The rows below come in pairs that one turn or mirror swaps. Which row does each named row swap with?
Bib: -.09; -.15; .05; .00; -.05; -.05; -.05; -.27; -.17; -.21; .12; .11; -.21
bas: .00; -.23; -.03; -.16; .13; -.07; -.09; -.16; -.13; -.09; .15; .16; .12
pag: -.23; .04; .25; .08; .00; -.02; -.12; -.13; .02; -.12; .03; -.13; -.42
Valu: -.02; -.13; -.05; -.01; .04; .05; -.13; .02; -.13; -.10; .06; .01; .31
gak: -.18; .02; .15; .07; .22; -.04; -.12; .22; .34; .03; -.04; -.20; -.19
Gute: -.16; .14; .08; .07; .25; .04; -.24; .06; .37; .00; -.03; -.14; -.11
Mafos: -.22; .09; .28; -.03; .22; -.01; -.22; .07; .17; .07; -.01; -.24; -.23
fova: -.25; .16; .30; .09; .05; -.07; -.15; .16; .06; .01; -.05; -.18; -.27
sukod: .05; -.15; -.02; -.02; -.07; -.10; -.05; -.18; -.08; -.05; .08; .19; -.34
Ropo: -.04; -.18; -.05; .01; .19; -.08; .00; -.07; .15; -.06; .06; -.01; .30
Renod: -.02; -.16; -.01; -.05; -.03; -.13; -.02; -.07; -.23; -.15; .11; .21; .09
vefe: .03; -.18; -.05; -.01; -.16; -.16; -.10; -.06; -.25; -.09; .08; .17; -.05
Dadi: .03; -.12; -.17; -.03; .18; -.02; -.13; -.12; .12; -.13; .11; .19; .17
bevu: -.03; -.15; .01; -.03; .27; -.06; -.10; -.07; .24; -.12; .22; .16; .17
Molem: .05; -.19; -.12; -.04; .00; -.10; -.05; .05; -.22; -.13; .11; .22; -.22
kupa: -.12; .06; .13; .06; .07; -.06; -.15; .22; .01; -.01; .00; -.10; -.49
vup: .01; -.19; -.13; -.06; .00; -.12; -.03; -.03; .02; -.09; .12; .18; .22
dul: -.13; .07; .30; -.01; .03; .13; -.07; .25; .02; .02; -.08; -.23; -.10
Medot: -.18; .10; .18; .08; .10; .10; -.23; .19; .09; .02; -.06; -.28; .05
Boler: -.15; .00; -.02; -.03; .06; -.18; -.08; .13; -.03; -.03; -.05; -.18; -.49
nidi: -.15; .02; .18; .03; .32; -.03; -.16; .06; .40; -.04; .12; -.06; -.03
riki: -.07; .01; .13; .05; -.03; -.07; -.11; -.06; .07; .03; .00; -.01; -.52
Zopo: .03; -.27; -.15; -.05; .15; -.11; .00; .00; .06; -.13; .10; .18; .15
fom: -.21; .12; .18; .07; .09; -.06; -.15; .20; .31; .07; -.03; -.22; -.13
sosi: .05; -.16; .07; -.10; -.03; .08; .04; .08; -.21; -.10; .04; .07; .17
tefu: -.02; -.18; -.20; -.10; .02; -.21; .00; .01; -.19; -.11; .04; .04; -.28
vop: -.17; .00; .12; .07; .25; -.04; -.08; .07; .33; .04; -.02; -.25; .10
lat: -.16; .09; .23; .10; -.08; -.10; -.21; .15; .01; .05; -.05; -.18; -.35

lat swaps with vefe
fom swaps with vup
Mafos swaps with bas
kupa swaps with Molem
vop swaps with Ropo
Bib swaps with pag
fova swaps with Renod

The rows below come in pairs that one turn or mirror swaps. Which row does each named row swap with?
Gab: .02; -.14; .09; -.05; .23; -.04; -.15; -.11; .05; -.07; .05; -.11; -.10; .00; .29; .09; -.12; -.11; .29; .18; -.20; -.07
sano: -.19; -.09; -.15; .06; .10; -.12; -.22; .03; .00; .05; .03; -.14; -.06; -.14; .21; .12; -.22; -.17; .13; .21; -.18; -.18
turo: .06; -.15; .02; .03; .20; -.01; -.17; -.11; -.12; .00; .06; -.18; -.15; -.07; .19; .09; -.17; -.05; .16; .06; -.32; .07
tepip: -.10; .05; -.02; .07; -.03; -.10; .18; .14; .33; -.06; .11; .28; .13; .04; -.01; .02; .16; -.07; .11; -.06; .29; -.12
Kuvad: -.11; -.16; -.05; .00; .14; -.17; -.35; -.12; .16; .12; -.04; -.12; -.04; -.11; .10; .17; -.09; -.03; .07; .22; -.15; .14
Vimi: -.19; -.03; -.13; .10; -.04; -.23; -.11; .07; .37; .12; .00; .17; .13; -.08; -.14; .10; .12; .01; -.08; .04; .21; .09
vul: .20; -.11; .10; -.07; .11; -.03; -.08; -.14; -.28; -.10; .08; -.09; -.09; -.09; .15; -.03; -.16; .18; .15; .17; -.22; .08
Tagat: .05; .09; -.01; .03; -.15; -.06; .25; .09; -.03; -.12; .12; .33; .13; -.02; -.15; -.11; .12; .24; -.04; -.06; .23; .02
pivof: .17; -.09; .13; -.08; .10; .00; -.07; -.15; -.30; -.08; .08; -.10; -.07; -.04; .13; -.05; -.17; .19; .13; .14; -.23; .06
Selu: -.08; .05; -.10; .17; -.09; -.08; .20; .17; .19; .00; .10; .25; .12; -.02; -.14; .00; .16; .00; -.05; -.21; .23; .01
vezof: .06; .09; .03; .04; -.14; -.07; .24; .09; -.03; -.07; .13; .28; .15; -.01; -.16; -.12; .10; .24; -.05; -.10; .26; .01
vosa: .18; -.09; .09; -.10; .11; .00; -.06; -.15; -.29; -.13; .08; -.05; -.09; -.04; .15; -.05; -.15; .19; .15; .18; -.24; .10
ligaf: -.08; .05; -.13; .01; -.17; -.17; .01; .29; .20; .19; .01; .10; .03; .02; -.10; .12; -.07; -.16; .18; -.10; .21; -.18
tatem: .03; .11; -.02; .07; -.16; -.08; .24; .12; .02; -.09; .13; .29; .15; -.02; -.11; -.10; .14; .22; -.04; -.07; .25; .05
bovos: .16; -.08; .11; -.06; .10; -.01; -.10; -.13; -.27; -.09; .08; -.11; -.09; -.06; .20; -.01; -.16; .17; .15; .18; -.26; .11
ziluk: .01; -.07; -.08; -.05; .01; -.13; -.21; .14; .02; .20; -.02; -.15; -.12; -.02; .10; .18; -.25; -.20; .31; .06; -.11; -.16
seziv: .07; .06; -.01; .06; -.13; -.10; .25; .09; -.01; -.08; .12; .30; .13; -.04; -.16; -.11; .10; .23; -.03; -.07; .28; .01
fifi: -.29; .05; -.22; .16; -.09; -.17; .04; .21; .21; .08; .07; .15; .13; -.11; -.01; .05; -.01; -.13; .00; .02; .20; -.23

fifi swaps with sano
ligaf swaps with ziluk
Tagat swaps with vosa

